One hidden turn or mirror swaps the rows below in pairs. Which row is each named row swapped with?
The rows were stretched afterwards, more along some directions than others.
kab: [ 0.27 -0.48  1.34  1.07 -0.28  2.27 -0.49 -0.39  1.75  0.46 -1.86 -0.74
  0.07 -0.79 -0.81 -0.49]
Libus: [-0.06  0.19  0.17 -0.76 -0.42 -0.36  0.37 -0.44 -0.28  1.00 -0.82  0.61
 -1.82  0.61 -0.81  2.14]
zub: [ 0.21 -0.11 -0.30  0.23  0.50  1.78 -0.84  0.34  0.08  2.14 -1.40  1.76
 -0.68  1.62 -0.13 -0.19]
riba: [-1.30 -0.37  0.24  0.10 -1.18  1.68 -0.13 -0.79  0.25  2.50 -2.27  0.88
  0.27  1.14 -0.58 -0.55]
dupem: [ 1.07 -1.57  1.21  0.59 -0.76  0.77 -0.27 -0.98 -0.60  1.33 -0.82  0.49
 -0.41  0.84 -1.91 -0.68]
Lipos: [-0.30  0.47  0.54  0.76 -0.06  0.07  0.82 -0.56  0.41  3.73 -2.77 -0.08
 -0.87  1.19  1.08  0.81]
puna: [ 1.80  0.06  0.33 -0.01 -0.59  0.08 -0.19  0.38  0.01  2.46 -0.05  0.69
 -1.86  0.33  0.21  0.61]
tukan: [ 1.23 -0.72  1.56  0.08  0.01  0.82 -0.71 -1.40  0.68  2.43 -1.68 -0.26
  0.71  0.87  0.61  0.72]
geka: [ 0.94 -0.10  0.16 -0.33 -1.45  0.34 -0.31  0.26 -1.09  2.97 -2.28  0.46
 -1.27  0.29  1.00  1.33]
kolo: [ 0.82 -0.86  2.04  0.47 -0.10  1.00 -0.93 -0.69  0.78  0.05  0.18  0.61
 -0.58  2.33  0.39 -1.60]
rozi: [ 0.67 -1.69  1.78  1.67 -0.62  2.80 -0.94 -1.00  0.92  1.67 -0.30  1.56
 -0.59 -0.38  0.13 -1.26]
retov: [ 0.24 -0.16  2.39  1.11 -0.15  1.93 -0.60  0.06  2.00  2.23  0.74  0.45
  0.29  0.02 -0.06 -1.28]
zin: [ 0.10 -0.73  2.41  1.44 -0.30  2.47 -0.97 -0.05  0.97  1.63  0.05  0.97
  0.22 -0.48 -0.21 -2.19]
mesil: [ 0.60 -0.29  1.74  1.68 -0.03  0.05  0.41  0.83 -0.66  0.65 -1.33 -0.91
 -1.40  0.00 -0.98  0.03]
rop: [ 0.56 -0.63  2.09  0.76 -0.51  0.66 -1.62 -1.55  0.94  1.75 -2.58  0.61
 -1.00  1.27 -0.23  0.62]
fuv: [-0.17 -0.49  1.76 -0.19  0.13 -0.67 -1.25 -1.35  1.41  2.39 -1.76  1.20
 -0.86  0.28  0.85 -0.26]
zema: [-0.56 -0.40  0.93  1.41 -0.37  0.26 -0.09  1.14  0.28  0.19 -1.03 -1.42
  0.33 -1.18  0.42 -1.36]
Danaz: [ 0.76  0.47  0.40 -1.32  0.00 -0.91 -0.24  0.61 -1.21  1.38 -1.98 -0.11
 -1.30  2.17  0.71  1.02]
voku: [ 0.82  0.02  0.86  0.80  0.00  0.52 -0.22 -0.75  0.98  0.56 -1.40 -0.98
 -0.62  2.56 -0.13  0.44]
Lis: [ 1.31  0.23  1.22 -1.48 -0.37 -1.10  0.53 -0.60  0.35  3.25 -0.49  0.43
 -1.67  0.79  1.43  0.69]
des: [-0.73 -0.12  2.03  0.17 -0.55  1.35 -0.93  1.52 -0.45  0.54 -1.40 -0.32
  0.49  0.13 -0.04  0.34]
ruz: [-0.75 -0.26 -0.28  0.92  0.06 -0.04 -0.44  0.42  0.65  0.88 -2.08 -1.82
  0.13  0.36  0.25 -0.79]
susur: [ 0.27 -1.00  1.57  1.06 -1.31  1.38 -0.62  0.04  0.28  1.52 -2.29 -1.26
 -0.52  1.56 -0.36 -0.88]
sudop: [ 0.26 -0.49  1.76  2.66 -0.85  2.68 -1.13  0.16  1.27  2.90 -0.98  0.31
  0.75  1.34  0.00 -0.26]
tose: [ 0.52 -1.32  0.30  1.66  1.42  2.07 -1.11 -0.38  0.61 -0.91 -1.51 -0.87
  0.40  0.63 -1.73 -1.88]
kigo: [-1.09 -1.49  1.01  0.12  1.03  0.32  0.06  0.79 -1.81 -0.56 -1.67 -1.54
  0.35  0.82 -0.92  0.09]
bez: [ 1.62 -1.74  1.92  0.67 -0.27  1.33 -0.38 -2.08  1.50  2.85  0.01  1.69
 -1.51  0.89  0.73 -0.76]
nif: [ 0.81 -1.09  0.70  1.11 -0.44  0.61 -0.06  0.80 -0.79  1.07 -1.49 -2.67
  0.63  0.85 -0.26 -0.55]
vomeg: [-0.58 -0.52  0.18  0.12  0.28  2.01  0.37 -0.67 -0.61  1.94 -1.66  0.40
  0.35  0.01  0.25  0.98]
zogo: [ 0.89 -0.57 -0.13  2.61  0.11  2.10 -0.36  0.81 -0.25 -0.46 -1.18 -1.74
  1.40 -0.64 -0.27 -1.00]
tuki: [-2.09 -0.31 -0.59  1.60  0.03  0.71  0.26  0.25  0.46 -0.17 -1.73 -1.84
  1.03  0.31 -0.73  0.29]
nunik: [-0.63 -1.62  1.65  0.27  0.13  0.78 -0.66 -0.93  0.65  2.35 -1.51  0.29
 -0.19  2.01  0.85 -1.22]
tudap: [ 1.95 -1.26  0.76  1.62 -1.84  1.32 -0.61 -0.59 -0.05  3.98 -1.97  1.02
 -1.15  1.09  0.74  0.33]
Tig: [ 0.28 -1.17  0.59  2.77 -0.60  2.23 -1.39 -1.07  1.22  0.54 -0.98  1.30
  0.63  0.24  1.19 -1.86]
togit: [ 0.82 -0.12  0.22  0.68 -0.01  0.66 -0.21 -0.63  0.83 -0.15 -1.02 -0.80
 -0.53  2.53 -0.58  0.38]
Luviv: [ 0.63 -0.20  1.32 -0.94 -0.23 -0.43 -0.09  0.56  0.28  3.02 -1.66  0.50
 -1.30  1.98  0.50  1.05]
latob: [ 0.54 -1.19  1.84  0.04  0.24 -0.09 -0.87 -1.59  0.70  3.46 -1.46  1.28
 -0.45  1.27  1.08 -1.16]
Tetu: [-1.63 -1.33  1.59  1.37 -0.35  1.70 -0.76 -0.01  1.29  1.12 -1.41  0.36
 -0.29  0.69  0.69 -1.88]
temon: [-0.01 -0.05  0.11  2.68 -0.93  1.40 -0.91  0.65  0.28 -0.05 -1.88  0.18
 -0.35  0.28  0.08  0.45]
Limir: [-0.35 -0.15 -0.61  2.35 -0.80  1.61 -0.85  0.45  0.36 -0.74 -1.90  0.12
 -0.10  0.41 -0.30  0.20]

nif pairs with geka
nunik pairs with rozi
Lis pairs with zema
rop pairs with sudop
kab pairs with Luviv
kolo pairs with Tig

